[[136 116 133 133 139 133 131 128 130 134 135]
 [136 104 133 115 135 123 123 125 133 122 135]
 [121 146 121 136 122 128 131 131 124 129 121]
 [127 126 136 119 121 130 125 124 126 131 129]
 [121 133 120 131 118 124 129 132 128 123 121]]
:
[[121 146 121 136 122 128 131 131 124 129 121]
 [121 133 120 131 118 124 129 132 128 123 121]
 [127 126 136 119 121 130 125 124 126 131 129]
 [136 116 133 133 139 133 131 128 130 134 135]
 [136 104 133 115 135 123 123 125 133 122 135]]

[[122 112 133 151 117 127 113 111 143 134 111 140]
 [114 135 108 120 115 134 132 132 113 126 131 112]
 [127 121 126 127 123 125 121 120 137 135 121 138]]
:
[[114 135 108 120 115 134 132 132 113 126 131 112]
 [127 121 126 127 123 125 121 120 137 135 121 138]
 [122 112 133 151 117 127 113 111 143 134 111 140]]

[[139 136 114 112 135 115 131 138 129 131]
 [101 121 105 104 112 119 133 105 129 138]
 [138 131 142 142 138 137 121 137 122 119]]
:
[[139 136 114 112 135 115 131 138 129 131]
 [138 131 142 142 138 137 121 137 122 119]
 [101 121 105 104 112 119 133 105 129 138]]

[[134 131 135 131 133 135 134 138 136 136 134 134 133 135]
 [133 117 126 128 126 136 136 148 137 129 127 127 129 122]
 [126 119 111 125 106 137 125 131 131 118 130 131 135 125]]
:
[[134 131 135 131 133 135 134 138 136 136 134 134 133 135]
 [126 119 111 125 106 137 125 131 131 118 130 131 135 125]
 [133 117 126 128 126 136 136 148 137 129 127 127 129 122]]

[[124 116 117 129 122 135 147 110 138 138 131 123]
 [123 113 116 129 121 136 151 107 139 140 131 122]
 [123 114 117 129 122 136 149 109 139 139 131 122]
 [126 122 123 128 125 131 137 120 133 133 129 126]
 [128 129 129 128 128 128 127 129 128 127 128 128]
 [125 120 121 128 124 133 140 117 134 135 130 125]]
:
[[128 129 129 128 128 128 127 129 128 127 128 128]
 [126 122 123 128 125 131 137 120 133 133 129 126]
 [125 120 121 128 124 133 140 117 134 135 130 125]
 [124 116 117 129 122 135 147 110 138 138 131 123]
 [123 114 117 129 122 136 149 109 139 139 131 122]
 [123 113 116 129 121 136 151 107 139 140 131 122]]

[[127 126 117 144 120 118 129 123 114 155 116 109]
 [133 128 120 121 138 111 135 132 137 113 134 129]]
:
[[133 128 120 121 138 111 135 132 137 113 134 129]
 [127 126 117 144 120 118 129 123 114 155 116 109]]

[[126 129 130 121 128 121 129 113 125]
 [131 140 130 131 101 125 127 139 136]
 [126 127 125 129 124 134 132 131 120]
 [127 136 131 127 124 117 129 124 126]]
:
[[131 140 130 131 101 125 127 139 136]
 [127 136 131 127 124 117 129 124 126]
 [126 129 130 121 128 121 129 113 125]
 [126 127 125 129 124 134 132 131 120]]
---
[[124 122 137 120 117 124 133 127 122 124 115 123 122 127 124]
 [114 126 129 128 123 111 133 122 149 135 146 155 125 146 145]
 [124 121 120 113 125 118 116 128 128 131 116 128 122 138 123]]
:
[[124 114 124]
 [122 126 121]
 [137 129 120]
 [120 128 113]
 [117 123 125]
 [124 111 118]
 [133 133 116]
 [127 122 128]
 [122 149 128]
 [124 135 131]
 [115 146 116]
 [123 155 128]
 [122 125 122]
 [127 146 138]
 [124 145 123]]

[[118 130 151 114 122 123 104 149 147 113 115 143]
 [114 122 124 133 137 133 136 122 122 130 151 135]
 [141 129 133 136 130 130 131 123 131 125 128 129]
 [130 122 140 140 123 133 122 142 132 122 135 135]]
:
[[118 114 141 130]
 [130 122 129 122]
 [151 124 133 140]
 [114 133 136 140]
 [122 137 130 123]
 [123 133 130 133]
 [104 136 131 122]
 [149 122 123 142]
 [147 122 131 132]
 [113 130 125 122]
 [115 151 128 135]
 [143 135 129 135]]

[[131 148]
 [127 127]
 [ 99 127]
 [123 143]
 [141 154]
 [133 123]
 [131 128]]
:
[[131 127  99 123 141 133 131]
 [148 127 127 143 154 123 128]]

[[134 126 136 133 120 123 127 129]
 [137 110 131 126 125 120 131 123]
 [141 122 127 109 121 112 126 127]
 [110 128 130 145 131 141 137 138]
 [120 122 143 139 142 138 135 131]
 [134 109 132 126 105 121 136 128]
 [117 134 127 140 121 138 128 118]]
:
[[134 137 141 110 120 134 117]
 [126 110 122 128 122 109 134]
 [136 131 127 130 143 132 127]
 [133 126 109 145 139 126 140]
 [120 125 121 131 142 105 121]
 [123 120 112 141 138 121 138]
 [127 131 126 137 135 136 128]
 [129 123 127 138 131 128 118]]

[[124 125 121 128 106 130 130 126 120]
 [131 125 139 124 136 130 129 128 136]
 [126 132 124 137 120 135 126 138 127]
 [115 121 125 132 100 134 123 125 118]
 [124 132 136 133 120 125 132 130 134]
 [124 132 135 131 138 135 128 127 133]
 [143 126 132 130 114 131 129 131 126]]
:
[[124 131 126 115 124 124 143]
 [125 125 132 121 132 132 126]
 [121 139 124 125 136 135 132]
 [128 124 137 132 133 131 130]
 [106 136 120 100 120 138 114]
 [130 130 135 134 125 135 131]
 [130 129 126 123 132 128 129]
 [126 128 138 125 130 127 131]
 [120 136 127 118 134 133 126]]

[[131 113 122 142 132]
 [128 130 149 135 134]
 [116 123 127 134 118]
 [111 137 116 107 123]]
:
[[131 128 116 111]
 [113 130 123 137]
 [122 149 127 116]
 [142 135 134 107]
 [132 134 118 123]]

[[126 140 123 121]
 [132 136 121 130]
 [117 146 135 129]
 [116 149 140 130]
 [113 151 140 125]
 [114 149 134 115]
 [123 142 130 131]
 [129 140 125 128]]
:
[[126 132 117 116 113 114 123 129]
 [140 136 146 149 151 149 142 140]
 [123 121 135 140 140 134 130 125]
 [121 130 129 130 125 115 131 128]]
---
[[123 108 117 132 114 115]
 [126 107 118 131 116 111]
 [120 109 117 132 112 119]
 [126 107 118 132 116 110]
 [122 108 117 132 113 117]
 [127 105 117 133 115 107]]
:
[[123 117 114]
 [126 118 116]
 [120 117 112]
 [126 118 116]
 [122 117 113]
 [127 117 115]]

[[144 131 141 147 137]
 [121 115 122 126 121]
 [135 149 108 111 129]
 [114 117 118 115 118]
 [133 127 134 135 136]
 [124 124 144 146 140]
 [134 149 127 138 143]
 [128 140 145 152 155]
 [104 129 115 118 119]
 [125 121 139 127 114]
 [128 130 132 109 131]]
:
[[144 141 137]
 [121 122 121]
 [135 108 129]
 [114 118 118]
 [133 134 136]
 [124 144 140]
 [134 127 143]
 [128 145 155]
 [104 115 119]
 [125 139 114]
 [128 132 131]]

[[133 145 139 150 140]
 [133 145 139 150 140]
 [135 148 138 144 137]
 [136 149 135 128 130]
 [133 147 136 140 134]
 [131 144 136 143 134]
 [134 148 139 145 138]]
:
[[133 139 140]
 [133 139 140]
 [135 138 137]
 [136 135 130]
 [133 136 134]
 [131 136 134]
 [134 139 138]]

[[129 117 120 139 129 132]
 [129 130 119 128 126 135]
 [128 120 129 151 128 125]
 [125 129 119 126 132 125]
 [125 129 124 130 128 133]
 [126 125 126 125 120 128]
 [124 118 130 135 116 129]
 [125 133 131 140 126 128]
 [129 122 124 128 120 130]
 [128 129 123 124 130 124]]
:
[[129 120 129]
 [129 119 126]
 [128 129 128]
 [125 119 132]
 [125 124 128]
 [126 126 120]
 [124 130 116]
 [125 131 126]
 [129 124 120]
 [128 123 130]]

[[117 131 128 131 113 121]
 [133 130 123 132 126 139]
 [118 141 129 135 125 122]
 [130 122 127 134 117 106]]
:
[[117 128 113]
 [133 123 126]
 [118 129 125]
 [130 127 117]]

[[128 121 131 133 122 128 121 136 129 124 125 120]
 [123 129 117 128 131 128 124 121 131 131 123 135]
 [125 119 119 131 124 111 125 121 126 121 118 128]
 [131 107 117 116 118 120 121 117 138 122 124 122]]
:
[[128 131 122 121 129 125]
 [123 117 131 124 131 123]
 [125 119 124 125 126 118]
 [131 117 118 121 138 124]]

[[137 137 145 143 137 139 138 138]
 [139 137 143 142 138 136 137 142]
 [134 136 141 140 140 150 143 135]
 [136 138 134 136 141 136 137 135]
 [141 140 138 138 135 134 135 139]]
:
[[137 145 137 138]
 [139 143 138 137]
 [134 141 140 143]
 [136 134 141 137]
 [141 138 135 135]]
---
[[139 154 133 127 131 135 138 145]
 [123 141 138 128 151 137 113 111]
 [125 134 136 123 156 142 122 114]
 [131 104 119 135 110 112 126 127]
 [142 134 129 135 128 133 148 104]
 [144 134 129 135 129 136 147 106]
 [138 118 118 140 110 108 122 124]]
:
[[123 141 138 128 151 137 113 111]
 [125 134 136 123 156 142 122 114]
 [131 104 119 135 110 112 126 127]
 [138 118 118 140 110 108 122 124]
 [139 154 133 127 131 135 138 145]
 [142 134 129 135 128 133 148 104]
 [144 134 129 135 129 136 147 106]]

[[126 127 108 112 122 125 123 145 131]
 [136 130 151 135 134 125 132 120 124]
 [131 131 118 125 131 138 149 120 106]]
:
[[126 127 108 112 122 125 123 145 131]
 [131 131 118 125 131 138 149 120 106]
 [136 130 151 135 134 125 132 120 124]]

[[139 133 109 142 105 110]
 [144 140 111 131 107 127]
 [125 142 150 140 126 111]
 [145 142 124 138 122 129]]
:
[[125 142 150 140 126 111]
 [139 133 109 142 105 110]
 [144 140 111 131 107 127]
 [145 142 124 138 122 129]]

[[139 139 144 140 104 153]
 [122 119  99 110 140 127]]
:
[[122 119  99 110 140 127]
 [139 139 144 140 104 153]]

[[139 125 102 121 140 126 111 119 136 149 134 125]
 [129 122 118 133 134 127 119 129 129 137 135 129]
 [137 130 111 127 136 128 119 118 129 139 133 123]]
:
[[129 122 118 133 134 127 119 129 129 137 135 129]
 [137 130 111 127 136 128 119 118 129 139 133 123]
 [139 125 102 121 140 126 111 119 136 149 134 125]]

[[125 110]
 [127 130]
 [130 152]
 [120 135]
 [133 124]]
:
[[120 135]
 [125 110]
 [127 130]
 [130 152]
 [133 124]]

[[111 114 111 145]
 [112 122 123 138]
 [113 123 123 132]
 [102 142 143 128]]
:
[[102 142 143 128]
 [111 114 111 145]
 [112 122 123 138]
 [113 123 123 132]]
